In the data rows, 50 means zero.
Here are some points, one per row:
tensor([54, 52, 50, 48, 42, 63, 56, 51, 70, 57, 35, 17, 60, 66, 35, 42, 43, 61, 62, 61, 62, 65, 49, 46, 43, 38, 55, 49,
        48, 46, 43, 40])
tensor([34, 52, 62, 55, 47, 48, 50, 50, 68, 25, 52, 37, 48, 63, 47, 51, 70, 42, 57, 63, 49, 44, 57, 79, 40, 36, 33, 40,
        57, 64, 48, 58])
tensor([67, 54, 71, 32, 66, 45, 73, 49, 64, 56, 49, 46, 52, 65, 46, 60, 68, 50, 45, 54, 57, 53, 68, 57, 53, 56, 64, 43,
        69, 40, 45, 40])
tensor([57, 63, 42, 44, 57, 32, 44, 41, 41, 64, 60, 40, 38, 59, 58, 71, 53, 53, 67, 44, 56, 44, 53, 50, 63, 64, 30, 29,
        54, 52, 59, 63])
tensor([39, 32, 49, 50, 46, 38, 47, 66, 53, 47, 50, 55, 41, 57, 49, 36, 55, 79, 54, 46, 27, 41, 61, 58, 48, 53, 47, 50,
        50, 66, 52, 35])
tensor([41, 47, 54, 60, 46, 47, 26, 48, 53, 52, 53, 60, 56, 48, 46, 51, 40, 50, 48, 27, 51, 63, 36, 47, 26, 42, 43, 52,
        72, 49, 49, 48])
tensor([46, 59, 29, 57, 64, 29, 43, 54, 58, 56, 61, 45, 52, 43, 49, 50, 45, 75, 60, 65, 47, 58, 39, 46, 63, 45, 40, 58,
        51, 63, 59, 49])
tensor([42, 50, 62, 52, 56, 47, 48, 52, 55, 48, 44, 53, 56, 41, 54, 50, 47, 43, 28, 61, 59, 43, 46, 46, 42, 46, 45, 63,
        40, 33, 28, 42])
tensor([59, 55, 53, 44, 45, 49, 62, 69, 32, 54, 60, 50, 59, 55, 36, 60, 81, 35, 51, 60, 51, 61, 44, 52, 48, 38, 60, 49,
        63, 46, 56, 36])
tensor([34, 48, 52, 54, 64, 56, 49, 41, 38, 60, 48, 46, 40, 60, 37, 41, 56, 45, 48, 34, 52, 37, 39, 58, 43, 38, 63, 68,
        60, 36, 70, 52])
tensor([43, 43, 37, 51, 52, 63, 58, 31, 62, 69, 43, 52, 57, 29, 55, 55, 72, 59, 51, 43, 54, 38, 46, 51, 48, 35, 36, 52,
        45, 38, 53, 38])
tensor([55, 69, 45, 32, 45, 41, 28, 54, 58, 36, 42, 60, 45, 49, 46, 53, 50, 62, 39, 33, 52, 55, 59, 47, 59, 49, 39, 53,
        59, 51, 46, 31])
tensor([66, 64, 54, 47, 45, 52, 38, 41, 26, 49, 61, 60, 48, 64, 38, 29, 59, 61, 46, 62, 52, 44, 52, 54, 45, 50, 54, 63,
        40, 38, 52, 34])
tensor([53, 63, 36, 68, 39, 69, 63, 54, 48, 38, 58, 59, 53, 51, 50, 54, 52, 40, 42, 53, 40, 46, 43, 58, 53, 50, 54, 28,
        44, 52, 47, 38])
tensor([46, 68, 24, 56, 69, 53, 51, 55, 30, 42, 47, 50, 66, 51, 54, 53, 53, 40, 36, 54, 55, 39, 46, 52, 44, 62, 46, 58,
        62, 49, 67, 59])
tensor([56, 44, 68, 61, 55, 49, 49, 67, 32, 61, 55, 50, 48, 48, 52, 71, 44, 57, 38, 38, 61, 40, 59, 45, 51, 42, 53, 56,
        48, 35, 44, 54])
tensor([63, 62, 78, 48, 56, 53, 42, 45, 43, 57, 28, 44, 64, 58, 74, 42, 45, 60, 51, 36, 30, 58, 45, 50, 57, 52, 48, 40,
        46, 52, 64, 42])
tensor([60, 31, 55, 47, 59, 66, 43, 55, 49, 50, 45, 41, 49, 37, 60, 48, 47, 36, 48, 42, 58, 33, 58, 32, 59, 55, 20, 43,
        64, 47, 61, 43])
tensor([37, 37, 41, 44, 53, 49, 52, 24, 47, 40, 35, 40, 63, 38, 44, 53, 36, 44, 40, 63, 37, 58, 36, 54, 61, 49, 67, 49,
        58, 67, 60, 49])
tensor([50, 32, 48, 46, 58, 63, 44, 54, 36, 33, 37, 46, 55, 75, 43, 60, 37, 41, 54, 68, 44, 57, 39, 49, 64, 41, 42, 71,
        37, 57, 38, 57])
tensor([65, 63, 49, 71, 58, 53, 60, 45, 53, 44, 53, 46, 38, 40, 51, 56, 45, 59, 49, 55, 47, 51, 31, 22, 53, 33, 42, 43,
        55, 59, 38, 51])
tensor([64, 22, 51, 41, 58, 44, 43, 58, 52, 49, 68, 63, 68, 55, 46, 54, 57, 56, 41, 44, 56, 52, 35, 60, 41, 51, 38, 40,
        50, 53, 47, 37])
tensor([34, 65, 50, 52, 41, 51, 56, 49, 52, 44, 47, 41, 40, 54, 52, 80, 49, 69, 51, 58, 53, 48, 51, 63, 41, 58, 45, 61,
        57, 36, 37, 47])
tensor([72, 50, 53, 42, 43, 56, 55, 54, 45, 49, 32, 68, 51, 40, 47, 65, 36, 45, 50, 49, 74, 52, 71, 70, 63, 33, 61, 52,
        44, 67, 49, 58])
tensor([36, 51, 54, 62, 41, 49, 40, 48, 48, 45, 37, 59, 57, 61, 50, 45, 55, 42, 60, 53, 74, 50, 72, 42, 41, 67, 59, 47,
        38, 47, 44, 55])
tensor([53, 50, 44, 41, 66, 47, 51, 35, 48, 57, 61, 73, 44, 62, 46, 46, 28, 41, 58, 64, 33, 55, 57, 43, 39, 56, 47, 43,
        47, 56, 37, 69])
tensor([40, 58, 39, 45, 50, 36, 52, 51, 51, 45, 44, 47, 40, 44, 68, 30, 38, 59, 47, 56, 55, 53, 37, 40, 31, 52, 70, 42,
        71, 57, 35, 58])
tensor([53, 49, 56, 35, 38, 58, 46, 64, 59, 72, 55, 43, 34, 56, 69, 62, 49, 41, 30, 69, 40, 59, 54, 56, 39, 33, 46, 41,
        38, 49, 68, 44])
tensor([34, 43, 63, 72, 43, 25, 56, 68, 58, 62, 47, 57, 69, 46, 46, 45, 36, 57, 45, 67, 46, 50, 47, 46, 54, 58, 50, 51,
        57, 56, 46, 69])
tensor([36, 54, 70, 35, 51, 48, 35, 57, 50, 40, 31, 54, 36, 49, 52, 58, 55, 37, 53, 50, 37, 48, 36, 40, 48, 55, 59, 48,
        51, 45, 42, 63])
tensor([44, 48, 53, 45, 39, 51, 49, 45, 42, 60, 51, 59, 45, 58, 49, 48, 63, 54, 46, 47, 51, 57, 45, 37, 55, 52, 70, 58,
        47, 88, 50, 41])
tensor([54, 38, 44, 52, 48, 54, 55, 37, 49, 52, 54, 56, 56, 48, 64, 49, 55, 61, 31, 51, 47, 47, 70, 52, 72, 41, 51, 63,
        51, 37, 37, 49])
tensor([39, 68, 66, 31, 43, 55, 46, 51, 52, 57, 80, 31, 63, 47, 52, 39, 42, 47, 44, 36, 57, 44, 47, 57, 54, 53, 45, 53,
        31, 44, 40, 62])
tensor([46, 29, 39, 44, 30, 46, 72, 31, 45, 54, 46, 56, 48, 42, 46, 75, 50, 71, 56, 50, 35, 46, 54, 33, 39, 50, 62, 54,
        45, 43, 57, 53])
tensor([52, 58, 43, 48, 72, 64, 32, 53, 49, 52, 53, 56, 61, 39, 46, 51, 34, 55, 73, 67, 45, 24, 59, 38, 27, 49, 63, 35,
        46, 59, 43, 39])
tensor([53, 51, 57, 70, 57, 53, 72, 46, 55, 58, 47, 46, 55, 51, 64, 54, 49, 38, 54, 54, 51, 45, 47, 63, 42, 64, 38, 70,
        60, 57, 54, 33])
tensor([55, 49, 53, 59, 53, 62, 54, 44, 62, 43, 56, 57, 36, 51, 23, 37, 50, 62, 44, 59, 57, 69, 49, 41, 52, 49, 49, 46,
        63, 32, 78, 55])
tensor([46, 37, 33, 63, 61, 49, 52, 34, 47, 54, 51, 52, 51, 53, 60, 51, 71, 49, 42, 54, 49, 66, 41, 37, 47, 51, 55, 45,
        43, 45, 40, 69])
tensor([47, 57, 34, 45, 43, 41, 57, 52, 60, 50, 51, 47, 43, 51, 49, 55, 41, 23, 44, 26, 41, 71, 56, 39, 50, 66, 45, 57,
        41, 40, 48, 24])
tensor([62, 45, 53, 45, 63, 60, 32, 42, 54, 39, 57, 51, 52, 39, 53, 62, 45, 57, 60, 57, 41, 67, 69, 49, 44, 71, 51, 64,
        24, 42, 78, 53])
tensor([40, 52, 45, 50, 43, 32, 43, 63, 35, 46, 40, 37, 53, 36, 29, 48, 61, 40, 46, 61, 30, 53, 71, 46, 63, 41, 37, 33,
        56, 39, 48, 44])
tensor([61, 56, 31, 45, 33, 59, 58, 63, 38, 63, 40, 41, 47, 44, 53, 41, 23, 47, 44, 50, 45, 46, 67, 58, 41, 45, 52, 49,
        60, 56, 45, 51])
tensor([46, 43, 55, 52, 46, 47, 61, 67, 64, 53, 64, 64, 52, 69, 61, 37, 39, 44, 63, 51, 75, 57, 41, 42, 54, 45, 43, 43,
        52, 37, 53, 39])
tensor([54, 60, 60, 39, 59, 55, 65, 55, 38, 52, 69, 48, 59, 26, 46, 35, 62, 47, 68, 43, 45, 75, 50, 57, 42, 58, 31, 65,
        57, 52, 26, 61])
tensor([39, 60, 52, 55, 58, 45, 32, 42, 72, 48, 51, 55, 50, 39, 50, 58, 50, 47, 58, 55, 55, 57, 37, 74, 64, 53, 67, 37,
        59, 38, 38, 38])
tensor([48, 51, 48, 43, 43, 41, 57, 49, 45, 51, 46, 58, 61, 66, 46, 43, 39, 63, 48, 45, 46, 44, 36, 67, 54, 67, 38, 33,
        45, 37, 47, 61])
tensor([42, 42, 58, 42, 26, 58, 50, 54, 57, 45, 68, 47, 58, 55, 42, 57, 41, 45, 65, 55, 50, 34, 38, 37, 75, 57, 44, 69,
        69, 52, 47, 44])
tensor([64, 44, 45, 40, 39, 51, 43, 49, 49, 39, 56, 52, 20, 44, 61, 39, 52, 46, 46, 55, 55, 37, 46, 52, 32, 71, 36, 49,
        45, 66, 46, 57])
tensor([62, 53, 60, 62, 43, 54, 51, 39, 63, 45, 45, 63, 61, 44, 74, 34, 49, 46, 49, 50, 37, 37, 57, 45, 52, 43, 50, 41,
        65, 34, 53, 59])
tensor([64, 37, 50, 52, 47, 43, 44, 54, 52, 52, 43, 43, 31, 54, 39, 51, 51, 45, 70, 26, 37, 33, 34, 63, 45, 45, 65, 58,
        58, 50, 35, 60])
tensor([58, 43, 42, 52, 69, 33, 53, 50, 53, 42, 57, 45, 51, 48, 41, 45, 41, 37, 52, 27, 56, 48, 61, 66, 51, 47, 65, 47,
        43, 34, 56, 49])
tensor([39, 43, 56, 56, 53, 49, 68, 42, 41, 50, 19, 50, 39, 46, 37, 40, 52, 52, 64, 43, 62, 45, 33, 47, 50, 53, 43, 44,
        28, 51, 48, 40])
tensor([44, 46, 20, 49, 61, 80, 48, 70, 64, 55, 35, 43, 48, 64, 62, 44, 75, 56, 52, 45, 55, 55, 59, 51, 58, 59, 47, 51,
        57, 41, 44, 67])
tensor([61, 64, 56, 61, 47, 22, 45, 30, 64, 47, 41, 43, 66, 64, 55, 61, 53, 36, 36, 47, 54, 43, 60, 35, 41, 39, 45, 63,
        42, 62, 51, 53])
tensor([44, 36, 49, 53, 47, 53, 56, 50, 31, 34, 60, 53, 46, 57, 77, 44, 56, 38, 76, 51, 51, 59, 63, 54, 68, 29, 59, 54,
        46, 47, 60, 41])
tensor([52, 39, 47, 59, 37, 33, 37, 44, 37, 54, 50, 32, 40, 40, 55, 33, 51, 53, 53, 68, 69, 54, 35, 61, 55, 54, 53, 59,
        50, 48, 46, 52])
tensor([55, 55, 44, 64, 41, 64, 46, 55, 50, 50, 51, 45, 57, 50, 38, 52, 43, 57, 54, 21, 56, 61, 58, 50, 38, 43, 47, 42,
        39, 49, 45, 66])
tensor([44, 61, 43, 31, 61, 53, 59, 61, 73, 41, 55, 47, 38, 50, 50, 38, 43, 48, 43, 48, 42, 33, 45, 39, 61, 37, 60, 56,
        40, 70, 62, 59])
tensor([47, 44, 54, 60, 59, 67, 45, 35, 47, 69, 68, 45, 40, 51, 30, 48, 52, 43, 26, 46, 52, 55, 62, 44, 70, 67, 45, 41,
        55, 59, 47, 59])
tensor([40, 63, 75, 62, 60, 54, 56, 65, 46, 62, 57, 55, 31, 47, 46, 51, 48, 49, 55, 40, 41, 53, 56, 54, 51, 60, 56, 41,
        42, 68, 48, 45])
tensor([43, 48, 56, 35, 39, 52, 65, 48, 30, 20, 59, 52, 45, 37, 62, 59, 52, 64, 37, 42, 60, 54, 51, 43, 37, 53, 53, 42,
        47, 59, 66, 54])
tensor([68, 43, 36, 55, 34, 48, 45, 58, 55, 45, 58, 43, 63, 39, 49, 50, 62, 48, 50, 57, 44, 46, 47, 41, 57, 70, 82, 49,
        32, 52, 60, 61])
tensor([49, 56, 51, 38, 39, 44, 46, 44, 54, 66, 34, 75, 59, 36, 40, 49, 54, 39, 50, 51, 54, 41, 39, 68, 46, 33, 47, 59,
        38, 57, 69, 54])
Along one direction, these points spread out more than along any other. Take the direction at right angles to it along which they spread out most. Then take the direction at right angles to both along which they spread out most. Go by this last direction. For each point below, how far along it does it lie, from 0 to 99? The average is 50, and the first point in the table lies past the average. One standard deviation of the points above along it is 16.
tensor([44, 48, 53, 45, 39, 51, 49, 45, 42, 60, 51, 59, 45, 58, 49, 48, 63, 54, 46, 47, 51, 57, 45, 37, 55, 52, 70, 58,
        47, 88, 50, 41]) --> 56
tensor([40, 63, 75, 62, 60, 54, 56, 65, 46, 62, 57, 55, 31, 47, 46, 51, 48, 49, 55, 40, 41, 53, 56, 54, 51, 60, 56, 41,
        42, 68, 48, 45]) --> 21
tensor([40, 58, 39, 45, 50, 36, 52, 51, 51, 45, 44, 47, 40, 44, 68, 30, 38, 59, 47, 56, 55, 53, 37, 40, 31, 52, 70, 42,
        71, 57, 35, 58]) --> 42
tensor([34, 65, 50, 52, 41, 51, 56, 49, 52, 44, 47, 41, 40, 54, 52, 80, 49, 69, 51, 58, 53, 48, 51, 63, 41, 58, 45, 61,
        57, 36, 37, 47]) --> 59
tensor([52, 58, 43, 48, 72, 64, 32, 53, 49, 52, 53, 56, 61, 39, 46, 51, 34, 55, 73, 67, 45, 24, 59, 38, 27, 49, 63, 35,
        46, 59, 43, 39]) --> 26
tensor([54, 60, 60, 39, 59, 55, 65, 55, 38, 52, 69, 48, 59, 26, 46, 35, 62, 47, 68, 43, 45, 75, 50, 57, 42, 58, 31, 65,
        57, 52, 26, 61]) --> 27
tensor([63, 62, 78, 48, 56, 53, 42, 45, 43, 57, 28, 44, 64, 58, 74, 42, 45, 60, 51, 36, 30, 58, 45, 50, 57, 52, 48, 40,
        46, 52, 64, 42]) --> 38
tensor([46, 37, 33, 63, 61, 49, 52, 34, 47, 54, 51, 52, 51, 53, 60, 51, 71, 49, 42, 54, 49, 66, 41, 37, 47, 51, 55, 45,
        43, 45, 40, 69]) --> 63
tensor([61, 56, 31, 45, 33, 59, 58, 63, 38, 63, 40, 41, 47, 44, 53, 41, 23, 47, 44, 50, 45, 46, 67, 58, 41, 45, 52, 49,
        60, 56, 45, 51]) --> 36
tensor([55, 49, 53, 59, 53, 62, 54, 44, 62, 43, 56, 57, 36, 51, 23, 37, 50, 62, 44, 59, 57, 69, 49, 41, 52, 49, 49, 46,
        63, 32, 78, 55]) --> 58
tensor([42, 50, 62, 52, 56, 47, 48, 52, 55, 48, 44, 53, 56, 41, 54, 50, 47, 43, 28, 61, 59, 43, 46, 46, 42, 46, 45, 63,
        40, 33, 28, 42]) --> 60
tensor([43, 48, 56, 35, 39, 52, 65, 48, 30, 20, 59, 52, 45, 37, 62, 59, 52, 64, 37, 42, 60, 54, 51, 43, 37, 53, 53, 42,
        47, 59, 66, 54]) --> 37
tensor([40, 52, 45, 50, 43, 32, 43, 63, 35, 46, 40, 37, 53, 36, 29, 48, 61, 40, 46, 61, 30, 53, 71, 46, 63, 41, 37, 33,
        56, 39, 48, 44]) --> 58
tensor([34, 52, 62, 55, 47, 48, 50, 50, 68, 25, 52, 37, 48, 63, 47, 51, 70, 42, 57, 63, 49, 44, 57, 79, 40, 36, 33, 40,
        57, 64, 48, 58]) --> 64
tensor([34, 43, 63, 72, 43, 25, 56, 68, 58, 62, 47, 57, 69, 46, 46, 45, 36, 57, 45, 67, 46, 50, 47, 46, 54, 58, 50, 51,
        57, 56, 46, 69]) --> 58
tensor([46, 29, 39, 44, 30, 46, 72, 31, 45, 54, 46, 56, 48, 42, 46, 75, 50, 71, 56, 50, 35, 46, 54, 33, 39, 50, 62, 54,
        45, 43, 57, 53]) --> 70
